In the rows, 128 means zero.
Where one turn sends some rows of the set: a few examples, then the rows asked
rofo: [137 117 133 137  90 132 125 124 124 134 123 115 101 120 145 107 124 157
 152 164 123 126 121 109 140 127 138 123  88 104 143 128 128 120  90 119
 151 162  95 120 142 153 116 156  86 107]
kob: [126 156 166 120  95 161 151 104 116 129 131 123 112 120 121 110 141 108
 155 163 153 118 116 147 118 123 108 155 108 134 134 133 100 124 131  99
 158 132 132 133 132 109 114 135 149 100]
zukol: [177 107 112 131 135 137 108 116 120 125 150 143  94 120 126 124 112 130
 154  83 155 103 125 132 146 115 103 126 131 143 121 157 139 120 155 150
 123  93 149 145 146  99 151 118 101 145]
fefe: [128 115 138 139  85 142 120 124 127 130 118 114 115 124 139 119 112 157
 137 158 129 132 124 119 133 133 134 125  88 100 140 132 127 128  83 119
 150 166  95 128 150 158 106 147  93  96]
lodim: [145 125 100 130  97 137 115 126 138 140 124 120 138 133 127 139  91 129
 112  70 149 130 129 151 115 150  96 152 132 130 108 168 163 140 126 166
 138  99 129 160 136 115 118 122 123 110]
lubo: [156  97 108 121 115 148 132 152 154 128 128  98 121 111 140 122 141 151
 134  63 121 105 108 126 135 138  95 161 123 142 139 135 160 111 128 169
 153  98 134 123 140 118 130 149 130 146]
Zud: [180 136  89 105 109 147 129 143  99 149 128 118 109 137 140 122 126 116
 150  99 118 106 129 131 115 124 105 166 122 144 123 125 153 106 123 138
 135  78 124 130 124 100 151 128 108 162]
vis: [133 110 143 116 121 126 143 117 142 120 118 132 153 118 140 134 140 150
 132 160 139 129 124 109 123 106 110 104 113 118 103 125 108  98 118 106
 147 168  96 108  86 144 117 137 120 118]
miv: [134 154 174 114 103 154 152  95 130 120 131 123 121 116 121 106 137 112
 150 154 153 117 107 140 130 122  93 147 108 130 129 124  95 115 140 111
 150 134 133 127 136 111 109 140 135  87]
fasur: [124 114 139 132 117 129 129 109 128 107 119 143 133 126 139 142 135 153
 149 174 157 131 145 114 107 110 121 107 110 127 102 159 102 125 121 100
 151 169  97 136  93 138 132 129 132 123]
tizok: [127 102 107 133 118 155  97 151 103 131 123 130 122 112 129 164 110 128
 120  74 163 114 147 144 122 153 121 129 139 148 113 140 140 136 106 135
 143 118 128 148 129 120 159 103 145 167]
ziroz: [172 135  83 109 107 128 135 148 101 154 123 116 113 144 143 128 124 121
 141  94 122 110 125 130 124 129 103 162 127 140 122 127 159 106 118 138
 133  80 118 123 111  97 156 129 102 153]
zev: [151 113  93 119 102 133 120 125 126 134 132 135 144 129 133 143  92 137
 109  82 152 139 137 141 112 163  99 146 134 134  92 162 170 137 130 160
 149 114 131 159 126 128 114 139 132 124]
Diz: [122 139 177 129 109 153 152  99 139 122 139 125 108 107 119 105 147 119
 155 150 155 115 105 136 140 124 106 144 114 136 138 136 101 123 143 111
 159 139 142 128 136 114 109 141 146  97]
nes: [130 111 119 141 117 173  95 146 121 145 125 120 113 106 120 149 113 114
 130  66 147 105 136 149 128 133 123 140 136 147 130 141 138 134 114 143
 135 101 139 149 147 113 147  90 140 162]
gesu: [144  90  98 119 120 129 135 155 143 129 129 114 127 109 146 134 139 153
 126  67 126 115 114 114 145 161 102 143 135 145 119 130 168 111 124 161
 159 118 130 120 113 129 136 158 134 159]
Lek: [120 138 178 124 108 161 149 113 131 114 128 114 110 106 122 112 155 122
 155 147 156 106 108 139 134 122 103 148 109 136 146 121  90 117 131 105
 160 139 133 119 139 110 124 138 149 107]
bider: [134 126 134 139  95 133 117 118 114 138 125 124  92 120 140 110 120 144
 162 167 126 123 126 105 145 122 140 113  93 110 136 124 118 120  93 113
 140 160  96 123 138 149 126 142  77 115]
voga: [157 125 105 119  98 154 115 122 137 141 129 119 142 129 127 131  93 125
 115  73 140 128 127 151 110 144  95 158 125 130 109 160 163 133 131 165
 139  95 135 159 148 120 107 124 126 115]
fav: [126 122 144 146  99 140 104 113 119 130 123 129  97 120 133 120 107 141
 154 160 137 124 128 110 148 123 136 105  96 109 134 130 111 129  93 114
 135 166 100 131 148 150 123 127  79 109]
Didus: [143  97 102 129 112 132 135 156 154 131 122  99 124 120 142 130 137 154
 125  59 125 110 107 126 143 147  97 159 131 139 137 140 164 116 120 168
 154 104 127 123 126 115 135 147 125 140]
gume: [118 116 146 146  91 148 105 119 125 128 117 121 110 120 132 127 104 149
 139 154 137 128 127 119 140 131 136 114  94 105 138 131 115 133  83 116
 142 169  98 132 154 156 113 128  91 101]
Gub: [134 115 140 118 117 130 133 121 124 111 114 130 142 119 142 139 142 151
 146 170 153 124 139 114 108 104 115 104 109 123 105 131  96 106 113  99
 146 165  90 116  90 138 140 132 126 127]
Vamu: [104 108 143 140 117 135 133 112 144 120 119 142 137 124 136 147 136 149
 139 166 141 134 134 110 121 119 128 114 117 130 107 158 116 128 117 101
 159 175 104 133  90 148 114 125 141 127]
duban: [114 114 141 125 114 132 143 113 145 133 118 139 152 126 136 141 133 141
 126 163 128 137 125 109 121 116 120 115 118 122 100 137 123 113 114 102
 155 169 100 121  83 150 101 128 130 120]
Beli: [172 132  82  97 114 128 129 143  92 147 126 131 123 136 143 137 118 117
 138 100 127 116 134 119 123 144 101 145 132 146  99 115 157 102 120 134
 134  97 117 126 100 110 153 134 106 166]
mim: [174 107 102 133 135 118 112 123 119 127 145 139  97 125 129 129 113 135
 148  81 163 105 123 131 152 118 102 121 135 138 121 156 139 117 149 149
 121  95 140 135 132  93 165 121  95 140]
tupos: [126 113 111 147 116 152  95 150 115 145 120 119 110 113 123 154 113 119
 130  66 159 106 138 152 129 136 123 132 141 144 128 147 136 137 108 141
 132 103 128 146 134 107 163  90 133 156]
labo: [173  97 104 122 142 120 106 123 112 109 144 151 109 119 130 142 108 139
 141  82 170 111 132 123 149 135  97 109 137 145 103 144 136 116 148 146
 125 113 139 138 129 107 162 127 103 150]
garu: [113 155 175 122 100 166 151 112 128 135 125 115 116 108 119 111 149 104
 151 150 142 113 109 139 131 125 109 151 114 137 137 114  97 117 124 102
 157 136 132 122 128 116 113 128 149 108]

tupos goes to mim
Beli goes to gesu
fav goes to bider
And these:
Vamu goes to fasur
voga goes to nes
garu goes to Diz

